In the rows, zero is written as 128.
The rows of M fall into 4 groups, and each row is roughly a mix of its group's hidden directions.
M:
[[153 152 124 104 185 112 169 103 113 129]
 [134 157  68  92 106 150 125 102 127 147]
 [ 70 154 149 104  91 148 137 101 128 117]
 [ 93 164 133 107  86 134 128  76 133 111]
 [115 131  97  97  73 164  93 137 129 136]
 [102 147 160 143 153  86 182 122 136 134]
 [134 102 106 135 157  83 160 138 117  79]
 [ 74 121 151 131 110 169 140 113  97  98]
 [170 115 124 152 181  93 128 156 147 131]
 [135 134 153 134 152  93 184 108  98 101]
 [119  65 150 136  92 144 143 137 122  93]
 [121  82 153 151 182 102 144 130 139 108]
 [152 137  96 108 113  81 124 169  93 109]
 [160 105 117 142 181  93 126 156 155 146]
 [ 77 161 143 101  91 122 151  93 129 128]
 [ 80 161 163 127  98 151  97 107 111 133]
 [183 105  98 145 156 108 100 155 129 147]
 [117 115 149 158 180 115  87 157 130 156]
 [185 104 118 158 167 112 156 147 121 130]
 [127 123  90 102  97 167  79 150 130 143]
 [ 57 149 170 135 137 120 120 133 140 133]
 [136 121 144 171 176  89 156 151 124 149]
 [100 169 165 144 165  89 122 147 113 136]
 [105 125 110  90  72 171 109 120 125 124]
 [146 175 105 120 114 120  82 135 140 173]
 [160 122 111 109  74 144 167 117 105 100]
 [135 104 142 153 106 119 200 107 128 114]
 [118 110 150 135 122 197 136 134 114  87]
 [145 111  79 119 104 134  82 163 152 140]
 [ 97 153 121 138  59 147 116 121 146 149]
 [ 64 151 142 109  89 143 109 109 123 137]
 [170 125  93 133 183 102 119 148 136 151]
 [160  78 145 156 151 128 131 168  97 124]
 [151 118 122 157 177  74 143 142 151 126]
 [ 90 125 144 117  85 186 113 107 132 126]
 [171  81 130 147 164  89 143 138 132 115]
 [174  81 151 143 145 116 150 167 113 124]
 [160  98 121 160 168 131  92 169 127 138]
 [101 182 147 117 105 137 163  89 134 144]
 [167 149 136 146 178  92 135 133 137 167]
 [129 181 132 144 177 100 103 127 137 156]
 [148  64 132 120 107 138 159 146 112  95]
 [121  95 122  88  77 167 119 145 115 109]
 [103 140 127 145 155 153  82 167 117 167]
 [100 108 128 127  54 160 122 126 135 121]
 [125 153 155 145 184  84 154 129 107 125]
 [157 172 121 125 184  97 128 141 124 153]
 [112 124 133 148 162 104  72 162 144 155]
 [ 97 151 147 109  98 133 183  91 123 111]
 [ 87 168 163 120 119 159  94 129 116 158]
 [173 142  95 120 185 101 142 130 119 140]
 [144 106 139 165 183 121 106 170 138 130]
 [139 119 126 107  80 148 177 111 110  91]
 [154 171  86  95  94 136 134 135 148 154]
 [ 91 151 137 102  82 142 162  90 117 120]
 [110 122  96 128  62 155  96 132 141 138]
 [163 131 110 140 156  63 136 159 127 127]
 [106 190 119  99 125 143 134  85 131 148]
 [137  98 106 107  66 148 144 119 119  94]
 [ 84 162 127 121 108 150  72 115 142 143]
 [ 96 102 167 158 175 103 110 111 132 114]
 [ 76 164 162 130 100 146 126  93 141 134]
 [185  86 130 131 136 116 163 163 122 122]
 [127 101 121 148 133 163  66 161 113 142]
 [111 118 113 112  91 186  88 126 145 144]
 [161 153 144 143 175 122 128 119 140 183]
 [ 74 164 152 118  96 153 111  98 120 126]
 [ 98 110 125 117  88 189 106 111 143 125]
 [123 154  95 120  92 141  76 154 138 158]
 [ 94 134 154 113  97 130 155  78 129  89]
 [172 115 121 147 156  75 167 128 136 120]
 [131 105  85 112  97 166  84 144 149 137]
 [163 117  99  99  90 178 120 112 123 149]
 [191 115  78 131 139 107 129 148 134 139]
 [111 176 108 102 152 139 129  71 131 139]
 [147 115 173 145 172  98 167 143 117 113]
 [ 94 147 122 141  84 145 151  74 145 134]
 [189  94 107 125 115 122 166 145 114 110]
 [127 103 161 142 191 109 144 106 122 100]
 [165  81 113 156 173 109 128 156 120 125]
 [ 90 120 143 106  71 167 137 105 127 113]
 [ 89 130 162 127 143 177 147  84 118 121]
 [112  93  98 114  75 161 109 133 143 101]
 [134 111 108 123 120 161  55 149 128 131]
 [143 140 106 139 184  94 101 163 135 152]
 [ 92 153 127  94  74 140 140  90 119 128]
 [136 106 152 178 179 125 146 162 119 131]
 [119 131 153 143  83 154 103 120 175 163]
 [129 161 138 124 201 109  99 123 126 136]
 [139 146 106 113 122 155  74 151 137 176]
 [154  85 112 153 184 106 132 155 133 127]
 [183 112 108 136 124 130 183 115 101 125]
 [180 107  76 122 125 112 161 123 131 107]
 [120 172 132 105  69 161 117 125 112 143]
 [186 117  88 132 151  90 129 140 149 140]
 [155 142 119 110 160  76 118 132 178 118]]

In each list below, one row fits none of the groups, and each other row fits one group, some only roughly. Which row is it?
    j858: [182 131 105 129 164  81 153 136 119 135]
    j344: [164 135 137 138 182  93 152 144 115 161]
    j433: [168 106  66  98 150 127 136 114 118 117]
    j914: [ 91 119 177 148 171 129  99 147 136 148]
    j787: [139 175  76 109  99 130 107 103 141 146]
    j784: [128 175  81 104  90 139 110 103 136 142]
    j895: [ 88 135 170 139 142 111 165 110 102  91]
    j661: [126 153  83  83 116 157  86 126 125 147]
    j180: [ 89 116 127 114  72 172 106 126 133 109]
    j866: [ 99 145 130 102  72 160  93 141 108 130]
    j804: [108 132 101  95  71 169 126 105 128 128]
    j642: [112 117 123 134 136 147  51 157 132 140]
    j397: [109 113 136 120  59 140 151 111 125  92]
    j979: [ 99 145 163 130 131 103 167 114  89  89]
 -> j344
    j742: [157  62 109 161 126 115 136 149 128 109]
    j100: [143 136 139 149 193  92 154 103 129 123]
    j555: [162 105 105 106  69 128 155 118 115 104]
    j919: [133 136 153 156 179  91 172 137 113 129]
    j570: [ 84 148 158 147 177 143 107 118 150 151]
    j255: [ 67 141 160 124 123 174 111 111 118 123]
    j812: [108 106 168 144 184 106 125 146 159 137]
    j474: [114 166 160 131 188 127 141 113 101 148]
    j659: [186 123  85  94 103 133 126 108 135 112]
    j435: [137  77 168 142 165 115 134 150 116  96]
 -> j919
    j320: [ 93 134 120 109 117 125  54 135 144 143]
    j225: [170  78 104 140 140 127 160 150 108 103]
    j223: [109  99 162 167 165 138  93 147  98 133]
    j123: [101 156 165 134 168 111 164 109  96 112]
    j975: [142 130 133 158 195  90 106 138 134 132]
    j913: [ 91 132 169 137 104 115 166 106 110  88]
    j261: [170 122 131 147 169  93 178 134 136 121]
    j912: [ 99 144 160 112  81 129 151 117  89  96]
    j12: [110 107 110 102  76 165  86 138 127 119]
    j947: [164 116  76 104 111 154  95 144 134 154]
    j156: [170 162  85 129 153 100 153 133 128 159]
    j839: [ 81 171 164 112  99 140 110 103 137 138]
    j618: [167  96 115 142 152 106 164 175 115 128]
    j135: [ 81 127 178 112 118 137 165 108 138 103]
    j438: [111 147 169 167 171  97 102 144 140 134]
 -> j618
    j272: [107 136 136 104  63 170 110 120 115 126]
    j306: [103  97 132 116  76 163 154  99 128 104]
    j797: [171 136 145 142 167  91 163 161 119 137]
    j700: [ 65 143 168 132 115 152 156 115 117 116]
    j643: [127  94 106 122  59 142 121 136 144 102]
    j495: [ 79 156 154 122  92 165 110  99 125 129]
    j395: [181  79 117 149 144 112 144 147 106 110]
    j864: [ 69 134 169 141 119 157 102 114 104 122]
    j286: [114 115 132 116  92 118 171 118  97  74]
    j828: [196 126  85 120 103 120 131 147 123 140]
    j604: [129 124 108 100  75 178 116 105 108 115]
    j670: [ 65 149 175 128 132 142 143 121 139 104]
    j483: [181 150  92 118 123 117 111 156 141 169]
 -> j495
    j993: [ 92 140 164 115  87 171 135  97 112 122]
    j865: [193 109  80 137 129 108 124 142 118 131]
    j514: [150 125 140 142 134 130 206 113 109 113]
    j116: [110 149 131 104  73 147 152  87 120 100]
    j658: [ 90 143 173 145  87 136 163 103 137 125]
    j371: [169 134  87 123 141  98  97 167 134 155]
    j751: [120 180 107 102  77 138 123  94 131 131]
    j608: [191 115 108 138 164  93 143 140 141 128]
    j358: [182 117  84 130 153 109 114 149 145 155]
    j60: [ 78 123 155 127  93 177 121 103 139 117]
    j926: [103 145 103 103  60 154 113 125 123 132]
 -> j926
    j553: [ 76 145 151 116 103 139 143  81 124  98]
    j807: [ 77 152 173 125  92 157 114 118 120 130]
    j816: [ 79 141 140 102  84 165 107 108 124 113]
    j334: [108 156 151 125 152  72 166 119 156 126]
    j877: [ 86 138 170 120 109 154 153  95 101 104]
    j520: [180 135 116 147 110  87 166 113 106 109]
    j455: [160 117 127 153 186  91 110 159 127 132]
    j896: [105 140 159 151 177  84 139 148 155 132]
    j248: [123 127 152 161 185  90 129 158 146 138]
    j481: [133 168  70 117 132 133 100 137 149 163]
    j478: [178 116  85 122 136 101  89 147 141 146]
    j105: [158 150 120 132 197 101 149 115 125 139]
    j720: [176 122  89 133 162  99 122 154 151 153]
    j933: [124 141 153 147 173  72 154 136 153 133]
 -> j520
    j347: [178 121  90 123 156  83 140 151 114 125]
    j963: [ 73 118 159 140 101 152 125  87 138 108]
    j988: [ 84 116 148 139 115 184  93 143 109 125]
    j59: [135 167 148 144 174  97 169 102 130 141]
    j551: [ 85 124 165 158 177 136 134 104 150 123]
    j117: [101 158 142 109  62 148 152 117 132 138]
    j676: [111 146 134 108  90 137 184  89 111 115]
    j436: [152 143 139 154 189  99 109 145 121 158]
    j158: [ 99 146 182 147 123 122 176  97 133 122]
    j776: [165 107  90 126 138 119  69 151 136 145]
    j40: [175 122 120 140 166  78 158 136 149 129]
    j594: [165 115  89 134 116 110  94 163 164 152]
    j145: [182 117  82 128 144 125 110 144 152 163]
    j962: [182 118  76 114 106 122 103 124 121 152]
    j398: [137 117 129 114  63 147 179 138 118 130]
 -> j436
    j575: [183 108  86 144 148 117 114 164 118 145]
    j189: [169 148 119 136 176 100 113 151 128 168]
    j999: [153 118  79 140 172 116 111 158 152 152]
    j465: [171 119 119 137 175  76 137 153 124 124]
    j806: [198 119  96 134 119 118 120 157 111 146]
    j881: [160 153 103 132 187  93 145 114 128 142]
    j927: [113 135  95 108  67 161  98 133 134 144]
    j708: [153 136 117 145 175 116 100 145 158 176]
    j102: [ 72 149 147 125  83 130  98 150 125 110]
    j446: [173 141 111 159 134  92 147 171 129 156]
    j287: [ 85 112 138 117  93 182 128 102 126 104]
    j71: [128 177  86 103  88 140 107 104 132 142]
 -> j465
    j463: [158  79 146 147 168 106 145 155 117 103]
    j284: [133  96 111 114 121 156  57 122 141 122]
    j196: [195 118  99 119 149  94 140 129 149 121]
    j491: [119 128 158 166 180  90 152 151 135 138]
    j721: [156 127 147 168 143  93 186 142 126 134]
    j693: [188 115  93 129 156  98 108 143 144 138]
    j408: [ 81 136 148  91 105 169  99 106 125 115]
    j753: [161  99  87 136 129  80 141 153 135  98]
    j497: [ 80 149 183 138 110 158 130 105 133 138]
    j504: [168 129 142 114 100 123 182  93 101 120]
 -> j284
    j793: [127 124 166 171 179 109 165 123 134 118]
    j15: [ 82 142 157  97  90 168 114 109 129 123]
    j656: [131 150 161 162 156  94 179 108 132 136]
    j437: [184 122 114 128 135 115 116 177 136 167]
    j432: [101 152 174 139 137 123 175  85 131 121]
    j935: [101 159 154 149 188 102 114 142 127 144]
    j624: [ 93 148 129 101  93 166  86 142 101 132]
    j588: [131 142 160 115  90 131 172  97  89 107]
    j630: [189 101 122 131 153  94 147 157 143 136]
    j354: [ 96 144 176 147 168 102 162 134 143 117]
    j94: [154 123 134 163 190  88 148 125 131 127]
    j976: [ 83 161 187 138 123 147 128 109 123 145]
    j50: [187 122 112 135 156  92 171 128 136 123]
    j936: [ 86 145 156 103  89 157  87 142 129 132]
    j177: [157 157  72 115 126  98 113 108 160 142]
 -> j793
    j260: [123  60 119 126  94 153 125 122 122  94]
    j485: [ 98 124 121 115  95 171  69 131 117 134]
    j204: [ 93 132 176 132 137 155 169  99 113 106]
    j952: [109 119 110 106  87 160  69 148 130 130]
    j254: [ 73 146 179 123 103 155 118 115 116 125]
    j390: [ 93 125 119 109 120 139 174  88 140  83]
    j636: [ 60 120 155 134 109 152 122 120 134  93]
    j565: [ 72 125 133 118 136 134 158  86 147  91]
    j494: [197 109  91 132 150 104 126 139 136 132]
    j10: [ 98 179 141 110 112 149  99 141 143 171]
 -> j204
    j257: [ 76 143 157 114 103 129 166  95 124 102]
    j416: [131 129 153 160 170  93 182 137 129 132]
    j391: [159  79 126 132 138 105 173 117 128  87]
    j965: [178  88  91 137 127 120 157 130 109  97]
    j783: [ 67 146 163 126 106 153 156 109 116 121]
    j695: [154  89 144 154 181  99 127 157 135 137]
    j252: [ 98 120 168 145 175 124  79 131 136 116]
    j184: [ 72 134 183 139 116 151 114 117 107 123]
    j718: [146  83 155 151 130 113 183 139 118 103]
    j38: [157 109  90 151 176  88 105 131 139 134]
    j407: [ 96 131 133  98  95 164 144 105  88  96]
    j195: [103 139 155 109  85 184 127 102 114 136]
    j685: [168 123  82 145 159 111  95 154 132 155]
    j215: [123 130 148 155 200 103 154 115 133 127]
    j489: [158 115  82 107  91 150  92 150 139 148]
 -> j257
